Each path below is one point turned by a fixed rotation once a step. After each direction that follows a path, write how fast that rotation turns it, in degrees per step (0 if it stays still).
Each turn is a multiple of 5 degrees from 10 to 175, or 0.
Each row of a path follows its step; steps can be skipped.

step 10: [ 1.42 -0.21  0.25  0.20 -0.67 -0.58 -1.79 -1.17 -0.87  2.63  2.13 -1.83
 -0.02  2.90  0.43  1.03 -2.72 -2.26  0.14 -1.04 -2.35 -1.56  1.65 -0.22
  0.08  0.75 -0.70 -3.28  0.23 -1.84  0.49  1.08 -0.77  0.05 -1.10 -1.62
  2.56  0.24  0.45  0.33  1.86 -1.06 -0.43  0.73  0.67 -0.37 -1.75  1.79
 -2.37  0.65  1.77  2.14]
step 22: [ 3.22 -1.75 -0.42  0.19  1.50  0.28 -0.27  0.30  0.13  0.08 -0.05 -1.14
 -0.95  1.29  0.04  0.26  0.42 -1.66 -1.80  0.16  0.41 -0.01 -0.28 -0.56
  1.56  0.99  2.44 -3.54 -1.96 -0.49  2.60 -0.16 -0.53 -2.62  0.41 -0.33
 -0.62 -0.29 -2.09 -1.86 -0.62 -0.46 -3.20  1.40  1.25  1.07  0.38  4.07
 -1.19 -0.18  0.85  1.46]
step 25: [ 3.54  0.26 -0.83 -1.78  1.52 -0.07 -0.89 -0.38  0.53  2.31  1.00 -0.86
 -0.79  3.15 -0.70  1.81 -1.60 -0.76 -1.74 -0.43  0.78  0.02  0.18  0.90
  0.81 -0.86  1.91 -3.67  0.88  0.89  3.29  1.71  0.31 -0.34 -1.03  0.09
  1.40 -0.18 -0.42  1.39  0.20 -2.10 -0.68  0.00  1.72  0.26  0.38  1.10
 -0.04  0.61  2.88  2.09]
step 26: [ 0.27  0.46  1.63 -0.73  1.62 -0.45 -0.88 -2.24 -0.63  1.16  1.25 -2.48
 -1.14  3.39  0.52  1.17 -2.45 -1.52 -0.67  1.93 -0.90 -0.22  0.56 -1.08
 -0.94  1.10 -1.50 -1.71 -0.25 -0.29  2.84 -1.41 -2.55 -0.54  0.89 -0.11
  0.55 -3.73 -0.94  0.67 -0.51 -0.66  0.74  0.86 -1.69  0.86 -0.94  0.99
  1.21 -1.39  2.96  0.37]
step 27: [ 1.71  1.10 -0.24  1.75  0.92  2.11  0.76 -0.32  0.01  2.42  1.52 -1.05
  0.97  2.34 -1.02  0.25  0.47 -0.85  0.35 -0.09 -0.27  0.73 -0.60 -1.48
 -1.15  1.87 -1.98 -0.09 -1.53 -1.23  2.86  1.66 -1.00 -1.99  0.25 -2.15
 -0.51 -1.62 -0.15  0.16  1.09 -0.70  0.64  1.53  4.08  1.42 -0.14  2.76
 -0.56 -2.37  1.86  1.07]
step 31: [ 2.44 -1.05 -0.94 -0.70  1.99  0.11 -1.52  0.20 -0.43  0.19 -0.04  0.09
 -1.94  2.61  2.19  1.17  0.53 -1.64  0.90 -1.66 -1.06 -3.23 -1.23 -1.17
  0.91  2.61 -2.78 -2.79  1.72  1.07  1.12  0.86 -0.80  1.06 -0.56 -0.02
  0.45 -1.86 -0.81 -0.66 -2.22 -1.06  0.16 -0.37  0.34 -0.04  1.16  0.74
 -0.77 -3.21  1.72  0.43]
step 34: [ 2.48 -1.70  2.26 -0.55  2.25  0.23  0.30  0.50 -0.95 -0.04  0.61 -0.79
 -3.85  2.02  1.23 -0.70 -0.46  0.47 -0.36 -1.38  0.29 -3.08  0.27 -1.96
  0.29  0.02 -1.60 -1.74  0.57  1.00  1.40  2.80 -2.01  1.29  0.22  1.62
 -1.04  0.63 -0.20 -0.80 -2.11  1.07 -0.15 -0.20  0.98  0.97  0.42  1.23
  1.25 -0.34 -0.79  3.73]
[ 0.18  0.14  0.57 -0.06  0.00 -0.38 -0.17 -0.63  0.16 -0.15 -0.13  0.90
 -0.07 -0.16  0.03 -0.01  0.67 -0.78  0.02  0.41 -0.25 -0.24 -0.14  0.22
  0.33  0.45  0.14  0.97 -0.02  0.44 -0.21  0.15 -0.85  0.85 -0.55 -0.63
  0.19  0.39  1.11  0.03 -0.70 -0.09  0.04 -0.12 -0.28  0.45  0.75  0.81
 -0.15  0.28 -0.41  0.61]  20
[ 0.08 -0.12  0.24 -0.03  0.62 -0.72  0.07 -0.35 -0.25 -0.08 -0.61  0.38
  0.67  0.65  0.30 -0.43 -0.17  0.11 -0.14 -0.27 -0.42  0.19  0.06 -0.15
  0.26  0.53  0.14 -0.65  0.13  0.42  0.40 -0.38 -0.44  0.50  0.58 -0.01
 -0.86 -0.12 -0.07  0.44  0.26 -0.43  0.49 -0.21  0.11 -0.78 -0.10  0.11
  1.37  0.38 -1.04 -0.69]  125
[ 0.18  0.05  0.07  0.30  0.34 -0.49 -0.11 -0.21  0.55 -0.45  0.50 -0.79
  0.25  0.62  0.00  0.21  0.03 -0.49  0.36 -0.65 -0.36  0.81  0.21 -0.21
  0.06 -0.79  1.06  0.39  0.98  0.12 -0.27  0.25  0.79  0.21 -0.01  0.38
  0.24 -0.60  0.56  0.09 -0.35 -0.10  0.01 -0.53 -0.16  0.05  0.62 -0.20
  0.23 -1.19 -0.21 -0.09]  65
[-0.79 -0.49  0.45  0.12 -0.49 -0.62  0.10 -0.13  0.07  1.21 -0.03 -0.12
  0.67  0.34  0.09 -0.48  0.27  0.30  0.98  0.19 -0.24  0.54  0.33 -0.11
 -1.01 -0.04 -0.67 -0.36 -0.13  0.36 -0.33 -0.03 -0.26  0.47 -0.22  0.35
  0.10 -0.25 -0.34  0.26  0.71  0.55 -0.18 -0.06  0.02  0.68 -0.03  0.41
 -0.49 -0.52 -0.63  0.64]  110
[ 0.40  1.02  0.22  0.00 -0.25 -0.27 -0.26  0.14  0.25 -0.20  0.16  0.18
 -0.27 -0.20 -0.10  0.36 -0.21  0.79  0.26 -0.34 -0.57  0.19  1.08  0.06
 -0.07 -0.20  0.12 -0.08  0.31 -0.73 -0.21  0.43  0.34  0.37 -0.48 -0.04
 -0.29  0.92  0.22  0.51  0.64  0.02  0.30  0.33  0.02 -0.61 -0.18 -0.62
  0.19  0.68 -0.39  1.43]  80
[ 0.09  0.59  0.20  0.47  0.16 -0.30  0.44  0.19  0.71 -0.06  0.45  0.67
  0.70  0.55  0.02 -0.30 -0.40  0.41 -0.31  0.34  0.26  0.40  0.13  0.17
  0.29 -0.63 -1.33  0.24  0.92 -0.23 -0.23 -0.50  0.19  0.08  0.49 -0.79
  0.12 -0.22 -0.28  0.49 -0.12 -0.45 -0.37 -0.23 -0.01 -0.03  0.14  0.74
  0.01  0.32  1.14  0.02]  25
[ 0.32  0.28 -0.08  0.15  0.64 -0.20 -0.22 -0.17 -0.34  0.27 -0.51  0.03
 -0.33 -0.27  0.14  0.65  0.54  0.75  0.66  0.60  0.80 -0.43  0.14 -0.01
  0.40 -0.33  0.12  0.22  0.13 -0.07  0.67 -0.83  0.06  0.05 -1.07  0.55
 -0.49 -0.35 -0.01  0.56  0.17  0.36  0.39  0.35  0.56  0.03  0.19  0.73
  0.67 -0.91  0.68  0.08]  10

step 2: [ 0.48  0.36  0.59  3.32 -0.54  0.90 -1.81  0.52  0.87  1.54 -3.21 -1.92
 -2.33 -1.79  0.54 -2.73 -0.06  1.23 -1.11  0.23 -0.22  1.59 -0.54  0.84
  1.67 -1.43 -1.37  1.02  0.82  2.75 -0.05  0.53 -2.92  2.40  0.89 -0.89
  1.83 -2.16 -0.93 -1.48  0.14  2.84  2.46  2.24 -0.82  0.60  1.24  0.45
  0.65  0.97  1.48 -0.27]
step 12: [ 1.54 -0.34 -1.18 -0.79  2.64  2.81  1.47 -0.43  1.48  0.65 -2.01  1.84
  0.21 -2.18  1.12 -0.57 -2.07  1.87 -0.20 -0.73 -2.38  0.00  0.87 -0.11
 -0.11  2.03  0.05 -1.92  0.87  0.33  2.49 -1.87 -1.94 -0.50 -0.18  0.32
 -0.87 -2.50 -1.35 -1.74  2.55 -0.26 -0.61  0.84 -0.32 -0.30  1.31  0.47
  1.54  3.78 -0.42  3.16]
step 14: [ 2.90  0.61 -3.44  2.17 -0.75 -0.89 -1.40 -1.21  0.36  0.20 -0.94  0.47
 -1.20 -0.92 -1.72 -0.35 -0.09 -0.06 -2.42  0.86 -1.46 -0.04 -2.55  0.24
  0.00 -1.73  3.21  1.79 -0.27 -0.37  0.33  2.17  2.03  1.61  1.78 -0.30
  0.62  2.75 -2.38 -0.79 -0.34 -0.76  1.54  2.05  1.54  0.75  1.66 -3.25
 -0.66  1.02  0.54 -0.93]
step 22: [ 2.69 -0.31  1.02  0.07  0.16  1.64 -0.37 -4.45 -1.01 -0.54 -2.91 -0.03
  0.95  0.51  0.50 -0.30 -0.33  0.04 -2.68 -0.14 -2.92 -0.30 -1.23  1.86
  1.22  0.14  0.76  2.83 -0.53 -0.62  0.68  0.63  1.25  2.06  0.25  0.87
  0.45 -2.40  1.09  2.11  0.91 -0.68 -1.10 -0.77 -0.19 -1.63  1.64  1.48
  0.15  2.37 -3.00 -2.49]
step 23: [-0.86  0.64 -1.57  2.91 -1.66 -0.07 -0.93  0.14  0.79  0.22  0.26  0.96
 -1.27  0.27  2.65 -1.38 -0.13  2.86 -1.30  2.19  0.81 -0.83  0.17  0.47
 -0.26  1.30 -0.57 -1.54  0.72 -0.06 -1.66 -0.50  0.11  0.03 -1.26 -3.18
 -4.11  0.42 -3.53  2.92 -1.80  1.44  0.25 -0.64 -0.28 -0.82  2.13 -0.89
 -0.83  2.57  1.58 -1.23]
step 27: [ 1.91  0.99 -1.02 -2.17 -1.61  1.20 -0.89 -0.49 -0.13  1.52 -3.53 -1.37
  1.74  0.46  1.07 -2.31  3.79 -0.94 -1.42 -2.37  1.44 -0.47  0.70 -0.26
 -0.69 -1.19  0.88 -2.08 -1.79  0.36 -0.38  0.42  0.39 -0.19 -0.66 -0.36
  0.44 -0.44 -2.22  1.26  0.34  3.18 -0.86  2.48  0.18 -0.58 -0.09 -2.71
 -1.52  2.58  1.36  1.74]
step 34: [ 2.09  0.82 -0.36  1.51  0.07  0.42 -1.99  2.82  0.32  1.76 -1.88  0.58
  1.94 -1.30  2.95 -2.59  0.20 -4.15 -3.44  0.34 -0.99 -0.71  0.41  1.17
  1.87  0.58  1.86  0.99  1.15  0.64  0.11 -0.45 -2.28 -2.71  1.72  0.52
  0.52 -1.19  0.20  1.27 -0.25  0.95 -1.86 -0.72  1.18  1.32 -0.80 -0.70
  1.57  1.36 -0.98 -1.15]
[ 0.07 -0.25  0.41 -0.26  0.53  0.12 -1.07 -0.15  0.44  0.33  0.64 -0.58
 -0.13 -0.13 -0.01  0.83 -0.01  0.20  0.38  0.73 -0.01 -0.64  0.08  0.15
  1.04  0.14 -0.04  0.44  0.36 -0.14  0.37  0.21 -0.58  0.37 -0.18  0.51
 -0.20  0.00  0.23  0.43  1.11 -0.41  0.42  0.03  0.76 -0.07 -0.55 -0.59
 -0.10 -0.36 -0.02  0.83]  90
[ 0.04  0.25  0.55 -0.92 -0.47 -0.23 -0.34  0.55  0.35 -0.20  0.36 -0.08
 -0.13 -0.03  0.37 -0.82 -0.06  0.18 -0.32 -0.49 -0.02 -0.63  0.76  0.10
  0.63 -0.75  0.21 -0.46 -0.50  0.35  0.21  0.14 -1.18 -0.01  0.12 -0.56
  0.10 -0.78  0.34 -0.80 -0.68  0.04  0.36 -0.31 -0.18  0.51 -0.63 -0.35
  0.01 -0.42  0.10 -0.42]  45
[ 0.32  0.15 -0.37 -0.63  0.73 -0.51  0.15  0.15 -1.42  0.62 -0.29 -0.47
  0.39 -0.08  0.17  0.77  0.24 -0.13  0.07 -0.42  0.16 -0.85  0.79 -0.17
 -0.80 -0.17  0.63 -0.10  0.11  0.35  0.51  0.17 -0.12 -0.02 -0.41  0.19
 -0.55 -0.67  0.07 -0.27  0.07 -0.16 -0.65  0.47 -0.55 -0.36 -0.23  0.49
  0.12  0.16  0.08  0.63]  120
[-0.37  0.58 -0.35  0.31 -0.52 -0.71 -0.35 -0.31  0.89  0.31 -0.21 -0.38
 -0.18  0.28  0.92 -0.56  0.12 -0.49  0.48  0.01 -0.06  0.67  0.53 -0.03
 -0.44 -0.18  1.14  0.28  0.34  0.06  0.51 -0.10  0.27  0.72  0.49 -0.08
 -0.44 -0.04  0.28 -0.01  0.33 -0.66  0.00 -0.88 -0.09  0.55  0.58  0.26
 -0.12  0.26  0.02  0.73]  35
[-0.09  0.56  0.57 -0.72 -0.70  0.13 -0.23 -0.02  0.03  0.10 -0.49  0.25
 -1.05  0.47  0.21  0.91 -0.37 -0.24 -0.96 -0.03 -0.06 -0.14 -0.06 -0.96
 -0.40  0.19 -0.85 -0.08  0.47  0.08 -0.24  0.10  0.30 -0.11 -0.36 -0.36
  0.50 -0.24  0.03  0.42 -0.29 -0.30  0.55 -0.87 -0.35 -0.48 -0.24  0.13
 -0.34  0.35  0.23  0.85]  145
[-0.37 -0.25  0.04 -0.38  0.14 -0.45  0.18 -0.40  0.72 -0.09 -0.15  0.21
 -0.88  0.24 -0.08  0.54  0.21 -0.35  0.09  0.54 -0.35 -0.72 -0.30  0.24
 -0.31 -0.01 -0.06 -0.09 -0.77 -0.65 -0.64  0.06 -0.47 -0.07  0.31 -0.87
  0.06  0.39 -0.29 -1.20  0.91 -0.53 -0.68  0.43 -0.16  0.15 -0.12  0.55
  0.52  0.72 -0.16 -0.15]  155

step 7: [-0.67 -0.24 -1.08 -0.76  0.46  0.29  0.13  2.38 -1.02  0.06 -1.94 -2.71
  1.55 -2.42 -1.25 -0.53 -1.29  0.79  1.51 -0.89  1.23  0.28 -2.92  1.54
 -0.74  0.26  2.33 -0.29  0.28  1.02 -1.65  0.59 -2.37  0.68  0.32  0.45
 -1.90 -2.34  3.19  0.79 -2.70 -0.49 -3.64 -0.76 -1.10  0.59  0.83  0.75
 -1.02  3.13 -0.13  1.91]
step 8: [ 0.54  0.71 -1.18  0.42 -0.84  0.13 -0.89  1.29 -1.08 -0.03 -1.19  1.35
  3.24 -0.25  0.20 -3.11  2.23  0.20  2.20 -0.81 -1.69 -3.16  1.58  0.99
  1.03  0.80 -0.04 -0.46  0.71 -0.30 -0.34  0.59  1.55  2.07 -0.70  1.17
 -1.63 -1.30  1.85  0.64  1.67  2.08 -4.00  0.09 -3.72 -0.69 -0.87  0.65
  0.31  0.99  0.53 -2.56]
step 10: [-2.26  1.96  0.95  0.11 -0.65 -0.29  3.00  0.77 -3.26 -2.36  1.81  0.43
 -1.85  0.88 -2.77 -2.94 -1.17  0.14  1.20  0.20 -1.09 -0.06 -0.22 -0.57
 -0.30 -1.11  0.14 -0.01  1.04 -0.77 -0.66  0.65 -4.25  0.72 -1.91  1.61
 -1.41 -1.58 -1.07  0.75 -1.14  0.43 -3.24  0.92  1.03  0.67  0.63  1.07
  0.64  1.51  1.43 -1.58]
step 19: [ 1.18  0.37 -0.84 -2.44  0.07  1.30  0.54  2.30  0.94 -1.73  1.01 -2.58
  1.10 -2.98 -1.35 -1.25 -0.37  0.42  1.69  1.64 -0.30 -1.42  2.64  2.12
  1.84 -0.47  2.16 -0.27  2.18 -0.41  1.46  1.66 -1.94  1.06  0.54  3.53
 -0.40 -1.75  1.40 -1.77 -0.87  1.90 -0.72  1.97 -1.59  1.65  1.94  0.52
 -0.59 -0.08 -0.10 -0.76]
step 26: [-2.75  2.22  1.98 -1.32 -1.92  0.70  1.24 -0.19 -0.28  0.96  1.46 -0.38
 -0.15 -2.09 -1.70 -0.24  0.21 -0.66 -1.60  2.29  0.80  0.88 -0.73  2.21
 -0.71  0.00 -0.24 -0.47 -0.18  1.50 -0.53  1.17 -2.87 -1.98 -1.37  0.92
 -3.56  0.35  0.10  2.11 -0.01  0.99 -0.06  0.07 -4.27  2.54  0.12  1.66
 -0.39 -0.87  0.47 -2.63]
step 29: [ 0.95  3.30 -1.25  0.49 -0.91 -0.21 -0.36 -1.54 -2.57  0.74  0.08 -0.40
  0.16  0.61 -1.04  2.33  1.69  1.15 -0.47  0.73 -1.12  0.37  1.60 -0.22
  0.49 -2.01  1.26 -0.61  2.34 -0.30 -1.45  2.10 -0.06 -1.55 -1.95  0.24
 -2.12 -0.19  1.68  1.69  3.23 -1.08 -2.75  0.08  0.02 -1.56 -0.86  2.22
 -2.40 -1.16 -1.06 -3.47]
step 31: [-2.44  0.86  2.65 -2.20 -0.61  0.44  0.44  0.75  0.50 -2.24  0.41  2.17
  1.23 -0.49  0.96 -1.54 -0.06 -2.65  0.17  1.64 -2.22  1.05  0.48  2.49
  2.23 -1.80  2.00 -0.36 -0.23 -0.72  0.95  1.87 -1.48 -0.42 -0.10  1.74
 -2.08 -0.10  1.73  1.78  0.38  1.10 -1.58 -1.66  0.14  0.88  2.19 -2.00
 -2.65 -1.48  1.66 -1.95]
[ 0.43 -0.09 -0.29  0.33 -0.11  0.16 -0.05  0.56  0.32  0.78 -0.48 -0.92
  0.00  0.26  0.34  0.01 -0.02  1.03  0.04 -0.67 -0.63 -0.53  0.50 -0.58
  0.22  0.25  0.85  0.16 -0.19  0.45 -0.14 -0.31  0.88 -0.83  0.20  0.27
  0.45 -0.17 -0.07  0.18 -0.29  0.45 -0.81  0.24 -0.38 -0.62  0.47  0.51
 -0.51 -0.10 -0.42 -0.08]  70
[ 0.71  0.42 -0.18 -0.96  1.23 -0.14  0.02 -0.47  0.07  0.80 -0.13  0.65
  0.06 -0.32 -1.13  0.00  0.00  0.50 -0.52 -0.48 -0.02 -0.94 -0.25 -0.11
  0.16  0.00 -0.39 -0.14 -0.51  0.42  0.11 -0.03 -0.63  0.27 -0.06 -0.26
 -0.08 -0.61  0.90 -0.10 -0.01 -0.19  0.09 -0.12 -0.71  0.06 -0.15 -0.03
 -0.51  0.05 -0.41 -0.24]  35
[ 0.18 -0.55  0.49 -0.72 -0.23  0.66  0.56 -0.51 -0.35  0.33  0.03  0.60
  0.40  1.18  0.92 -0.02 -0.49 -0.20 -0.11 -1.07  0.17  0.00  0.68  0.17
 -0.21 -0.07 -0.27 -0.33 -0.13 -0.57  0.81  0.23  0.34  0.63  0.38 -0.47
 -0.17 -0.59 -0.07 -0.20 -0.05  0.02 -0.05 -0.25  0.36 -0.05  0.63  0.62
 -0.16 -0.53  0.05 -0.10]  95
[ 0.42 -1.29 -0.13  0.01 -0.25  0.33  0.10  0.53  0.33 -0.49 -0.57  0.51
  0.87 -1.13  0.01 -0.12 -0.19  0.31 -0.58  0.55 -0.09 -0.07 -0.26  0.51
  0.50  0.03 -0.25  0.17  0.56 -0.22  0.54 -0.05 -0.19  0.11  0.19 -0.58
  0.74 -0.15 -0.07  0.07  0.10  0.61 -0.96 -0.89  0.24  0.05  0.08 -0.41
 -0.27  0.17 -0.38  0.07]  90
[ 0.17 -0.54 -0.50 -0.46  0.52  0.36 -0.16 -0.80 -0.29 -0.50 -0.24 -0.42
  0.71 -0.32  0.28 -0.18  0.13  0.25  0.16  0.01 -0.72  0.37  0.40 -0.58
 -0.73 -0.07  0.23  0.01 -1.08 -0.11 -0.19 -0.36 -0.70 -0.65  0.45  0.21
  0.75 -0.21 -0.27 -0.11  0.09 -0.60 -0.09  0.20  0.37  0.87 -0.06 -0.35
 -0.09  0.00  1.17 -0.04]  120
[ 0.45 -0.01 -0.23 -0.66 -0.45 -0.49  0.04 -0.30  0.05  0.11  0.04  0.99
 -0.99  0.27  0.57  0.51  0.29 -0.53  0.37 -0.12 -0.55  0.00 -0.17  0.75
 -0.06 -0.57  0.10  0.34  0.74  0.89 -0.18 -0.89 -0.37 -0.31 -0.38  0.30
  0.75  0.24  0.31 -0.17 -0.56 -0.30 -0.80 -0.03  0.15 -0.26  0.09 -0.17
 -0.03 -0.62  0.48 -0.30]  20
[ 0.07 -0.12  0.80  1.05 -0.55 -0.16 -1.12 -0.03  0.17 -0.34  0.10  0.58
  0.71  0.47 -0.43  0.30 -0.60  0.19  0.56 -0.52 -0.48 -0.08 -0.57 -0.20
  0.29 -0.32  0.14 -0.92 -0.62  0.61  0.31  0.04  0.04  0.00 -0.12 -0.16
 -0.55 -0.23  0.26  0.51 -0.21 -0.79 -0.74 -0.11  0.15  0.02 -0.45 -0.49
 -0.04 -0.28  0.12  0.43]  10
[-0.30  0.04  0.49  0.49  0.21  0.00 -0.12  0.16 -0.11  0.55  0.28  0.37
 -0.48 -0.20  0.53  0.00  1.21 -0.47 -0.05  1.14 -0.15 -0.98 -0.31 -0.15
  0.10  0.29  0.17 -0.45 -1.02 -0.48  0.30 -0.50 -0.03 -0.12 -0.09 -0.31
 -0.14 -0.23  0.44  0.12  0.17  0.17 -0.70  0.06  0.67  0.74  0.65  0.84
  0.37 -0.05 -0.14 -0.18]  140
